Where one turn sends some rows of the set: a few examples, then the rows asked
kog: [ 21.7   9.0  11.3 -26.6   3.8  12.7  -8.9  15.5 -41.2 -11.8 -14.7   8.3]
vufo: [ 20.9  14.3   3.9 -23.7   1.6  -4.0   2.5  20.6 -34.0 -25.5 -14.2   9.7]
tav: [ 10.5  26.1  -5.7 -31.9 -10.1   9.4   3.6   6.1   4.7  -0.4  -0.6  -9.3]
bove: [  5.1  22.0   6.5 -31.0   6.8  11.8  -1.6   9.8 -15.8 -13.1 -22.6   6.1]
suv: [ 23.2  11.1  -8.2 -32.8 -15.4  16.6  11.2 -13.6 -14.6 -12.2   6.9   1.5]
rik: [ 23.2  31.3   1.7 -25.1  -5.6   4.8   0.0  -0.2 -11.0 -34.8  -4.6  -4.9]
Bara: [ 15.5  -6.6  18.3 -15.6   3.6  -2.1  -3.1  20.2 -23.1  -0.2  -0.5 -12.0]
Vegik: [ 11.1  12.6   9.6 -27.9   0.6   2.5   4.5  20.1 -43.1 -27.2  -3.3  -8.2]
nor: [ 22.3  23.0   6.1 -16.4   3.7 -11.4  -3.9  18.4 -24.4 -16.4  -1.4  13.9]
sanib: [ 25.0   9.0   8.7 -24.6 -16.1  12.6  -6.2   5.0 -38.8  14.3   2.0 -12.6]
nopud: [ 22.8   3.8   6.3 -14.0  -3.8  -0.5   7.4   7.4  -7.3   1.2  17.9 -18.5]
pupoz: [ 20.1  26.6  19.3 -15.8 -13.6   3.5  -6.0  30.3 -25.3  -7.2 -10.5 -13.1]
dogu: [ 24.4   3.4  15.2 -25.9 -24.7   1.3  -0.5  21.5 -14.9 -19.1  14.3 -10.2]
Zatis: [ 20.7  21.0   2.3 -26.0  -8.9   6.7   4.3   5.7 -48.8   4.1   6.2   6.0]
Terit: [ 23.3   8.4  22.1 -16.6  -4.0  -5.3  -2.3  24.2 -30.5  -9.7 -15.2 -16.3]
bulom: [  9.9  24.4  -1.9 -44.5  -7.9   9.5   4.5   9.2 -22.5 -19.5  -2.9  15.3]
tuvuv: [ 20.2   7.6  11.3 -31.4 -24.2  14.3   2.3  -1.5 -13.8  10.8   1.6 -17.8]
Sunoz: [ 26.2   5.5  10.9 -18.6  -9.4  12.5  -7.8   5.5   6.1 -11.9  -5.1  -0.4]
gamar: [ 21.9  21.5  -7.1 -28.4   3.5   4.6  -4.5 -11.6 -28.3  -3.0 -13.0   8.7]
Talup: [ 20.3  30.4   8.8 -23.0  -4.6   1.3   9.5   4.4 -48.8  -3.3  -3.5  -6.2]
Zub: [ 23.5   2.1  14.4 -18.2 -16.9  -1.4  12.6  18.8 -10.2 -14.2   6.6 -22.8]
Pomet: [ 19.2   5.0  -2.2 -26.2 -11.6   0.8   2.8   8.3  10.2 -11.1  -4.6  -5.4]
pusor: [ 26.3   8.2  21.7 -19.0  -2.0   4.1  -1.6   9.6 -37.5 -12.9   2.0 -26.2]
virun: [ 14.5  26.1   2.3 -35.1  -6.3   4.7   7.5   5.4  -7.3 -26.8 -17.1   3.8]
beza: [ 18.4  34.4  -3.3 -32.9  -5.1   8.0   0.5 -10.7 -33.1   0.4  -3.5   0.9]
Zalun: [ 24.0  15.4 -10.6 -25.3  -6.9  14.4   1.9 -14.5 -16.7   4.3   6.4   1.6]
fuvi: [ 23.1   4.5   3.5 -19.2 -15.7   0.1   2.8  16.7 -38.6  11.8   8.9  -9.7]
robus: [ 25.3   9.4   7.4 -28.9 -20.3  14.7   6.0 -10.7 -23.5   2.8  15.3 -13.7]
feze: [  9.6  11.6  10.7 -22.1  -9.8  11.4   9.5  10.6  -4.0 -10.9   1.7 -30.5]
zekom: [  6.8   6.4  -8.1 -34.4  -2.8   0.4   6.3   6.7  -1.7 -18.3   7.5   2.9]

dogu turns into nor
beza turns into robus
feze turns into Vegik
Now find these:
Zub turns into vufo
tuvuv turns into Talup
bulom turns into nopud

